Here are some points, each followed by its number:
ndarray[-0.5 -0.2 -1.0  1.1  1.5 -0.6  0.6 -0.4  0.1  0.3  0.2 -1.1  0.4  1.0 -1.1  2.6  1.0  0.6  0.2 -1.1 -1.0 -0.6
        -0.2  0.2] 0
ndarray[ 2.4  0.2 -2.0 -2.8  0.8 -2.9 -0.9 -0.7  0.2  2.0 -0.6  0.6  2.8  1.0 -1.9 -4.0 -0.7  0.7  0.4 -2.0 -0.3 -0.4
         1.9 -0.1] 1
ndarray[-1.2  1.3  0.4  0.3 -0.2  1.7 -0.8  0.3  0.9 -1.5 -0.4  0.2  4.0  2.7  1.4 -3.5  1.2  0.4  0.2  0.0  0.4  0.1
         1.1 -1.1] 2
ndarray[-0.6  0.3  0.6 -0.3 -0.1 -0.1  0.1  0.1 -0.1 -0.1 -0.2 -0.1 -1.2  0.2  0.7  1.2  0.5  1.1  0.2  0.9 -0.2  0.1
         0.1  1.1] 3
ndarray[ 0.1  1.1  0.8 -0.3  1.3 -0.4 -1.1 -0.7  0.8 -1.2  0.1  1.6  2.5  0.9  1.1 -1.8  0.0  0.3  2.1 -0.9 -0.9  1.1
         0.1  0.8] 4
ndarray[ 0.2  1.3  0.5 -1.4 -0.1  1.5  0.7 -1.7 -1.5 -0.8  0.2  1.1  1.3  0.5 -0.1 -2.6 -0.5 -1.3  0.4  0.9  0.7 -0.2
         1.0  0.7] 5
ndarray[-0.3  0.8  0.9  0.6 -0.6  0.8 -0.2  0.7 -0.1 -0.4 -0.4 -0.9 -1.0  0.8  0.0  0.4 -0.3  0.2  0.3  0.2  0.6 -0.8
         1.1 -0.5] 6
ndarray[ 0.9 -0.5 -0.4 -1.6 -0.1 -1.0 -0.5 -0.2  0.1  0.9 -1.0  1.4  1.4  0.7 -0.8 -2.0 -0.9 -0.3  0.6  0.4 -0.6  0.4
         1.1 -0.1] 7
ndarray[ 2.2  0.1 -1.1 -3.0  0.6 -2.3 -0.4 -0.4  0.2  2.2 -0.2  0.9  2.0  0.7 -1.8 -4.2 -0.3  0.2 -0.6 -1.1  0.3  0.3
         2.0 -0.3] 8
ndarray[-0.3  1.1  0.4 -0.3  1.1  0.3  1.6 -1.1 -0.2 -0.3  0.5  0.1 -2.0  0.4  0.4  2.4  1.2 -0.6  0.0  0.3  0.5 -0.2
        -0.4  0.1] 9
New points follow, each followed by the numbers of its five nearest points above, nearest first.
ndarray[-0.4  0.0 -0.9  1.6  1.7 -0.6  0.1 -0.5  0.1 -0.1  0.2 -1.1  0.3  1.0 -1.0  1.5  0.9  0.6  0.5 -1.0 -1.4 -0.6
        -0.4 -0.1] -> 0 3 9 6 4
ndarray[-0.3 -0.6  0.1  2.6 -1.4  0.1  0.2  1.8  0.3 -2.0  1.5  0.0  0.6 -1.0  0.9 -1.5 -0.6  0.6 -0.4 -0.3  1.2 -0.3
        -0.9 -1.7] -> 6 3 2 4 7
ndarray[-0.7  0.3 -0.4 -1.0  0.2  0.0  0.0 -0.3 -0.1  0.3  0.0  1.1  1.5  0.2  0.6  1.4  1.1 -0.6 -0.1  0.2 -0.5  0.0
        -0.3  1.8] -> 3 9 0 7 6
ndarray[-0.4 -1.4  0.6  3.4 -0.7 -0.2  0.4  2.1 -0.7 -2.4  1.3  0.1  1.0  0.1  1.1 -2.6 -0.6  0.7 -0.1 -0.6  0.9 -0.7
        -1.0 -2.3] -> 6 2 3 4 7
ndarray[ 0.9 -0.2 -2.0 -0.7 -0.6  0.7 -0.9 -0.1 -0.9  0.0  0.3  0.9  2.7 -1.9  0.6 -1.3 -2.3 -0.4  1.0 -0.2 -1.4 -0.5
        -1.0 -0.4] -> 7 4 5 6 3
ndarray[ 2.6 -0.2 -1.0  3.7 -2.3  0.5  2.1 -5.4  2.2  0.8 -1.1  0.8  4.1 -1.0 -1.2  0.8  1.3 -2.6  0.0 -3.3 -0.5  1.5
        -2.8 -1.1] -> 0 4 7 9 5
ndarray[ 1.4 -0.5 -0.8 -0.9  0.2  0.3  0.5 -1.0 -0.6  1.1  0.2  0.2  1.7 -0.9 -1.6 -0.5  0.6 -1.3 -0.1  0.6  0.0 -0.3
         0.0  0.1] -> 7 5 3 0 6
ndarray[-0.1 -2.5  0.4  1.2  0.1  0.1  0.8  1.3 -0.7 -0.3 -1.1 -0.9 -2.0  0.9  0.5  0.8 -1.1 -1.4 -0.3 -1.2  0.5  1.1
         0.2 -2.8] -> 6 3 9 0 7
ndarray[ 1.8 -0.5 -0.9 -1.6  0.4  0.5  0.1 -0.5 -1.2  2.0  0.1  0.1  1.8 -0.8 -2.0 -1.3 -0.1 -1.0  0.4  0.6 -0.2 -0.2
         1.1 -0.2] -> 7 5 8 1 6
ndarray[-0.3  0.4  0.5 -0.3  0.4  0.3 -0.5 -0.3 -0.2 -1.2  0.2  1.0  2.0  0.4  0.4 -0.3  0.1  0.2  1.3  0.1 -0.3 -0.2
        -0.3  0.3] -> 4 3 7 5 6
ndarray[ 0.2  0.2  1.2  0.0  0.0  0.0  0.1  0.5 -0.1  1.3 -1.5  0.7  0.9  0.9 -0.1  0.4 -1.2  1.5  1.6  1.9 -1.8  0.3
        -1.4  1.1] -> 3 7 6 4 0
ndarray[-0.5 -1.3  0.6  2.0 -0.5 -0.3 -0.5  1.5 -0.7 -2.3  1.0  0.0 -0.2 -1.1  1.0 -2.8 -0.8  1.1  0.6 -1.5 -0.1 -0.8
        -0.6 -0.9] -> 6 3 4 7 5
ndarray[ 0.5 -0.9  0.0 -2.2  0.2 -0.2 -1.6  0.3  0.0  1.7  0.0  0.0 -1.2 -0.2 -1.7 -1.3  0.3 -0.1 -1.3  1.2  0.4 -0.5
         1.2 -0.8] -> 7 6 3 8 5
ndarray[-0.5 -0.4  0.8  3.3 -0.5  0.5  1.3  1.8  0.1 -2.9  0.8  1.0  2.3 -0.6  1.1 -3.3  0.9  1.3 -0.4  0.1  1.4  0.2
        -0.9 -1.7] -> 2 6 4 5 3
ndarray[-2.1  0.9 -0.2  0.3 -2.7 -1.1  0.7  1.4  1.3 -0.1  0.7 -0.7 -3.4 -1.8  0.9 -1.0  1.5  3.0 -2.8  1.6  0.8 -0.1
         1.3  2.8] -> 3 6 9 0 7
ndarray[ 1.3 -0.8 -0.8 -2.0  0.3 -0.8 -0.2  0.1  0.0  2.0  0.3 -0.3  0.9  0.4 -1.6 -0.5  0.3 -0.1 -0.8 -0.8  0.9 -0.1
         0.6 -1.2] -> 7 8 6 1 0
ndarray[-0.2 -1.1 -1.0  0.5  0.0  1.6  1.8  0.3 -0.9  0.6 -0.9  0.0 -1.2 -0.8  0.7 -0.9 -1.8 -1.4  0.1  0.0 -0.3  0.9
         0.5 -1.9] -> 6 3 7 5 9
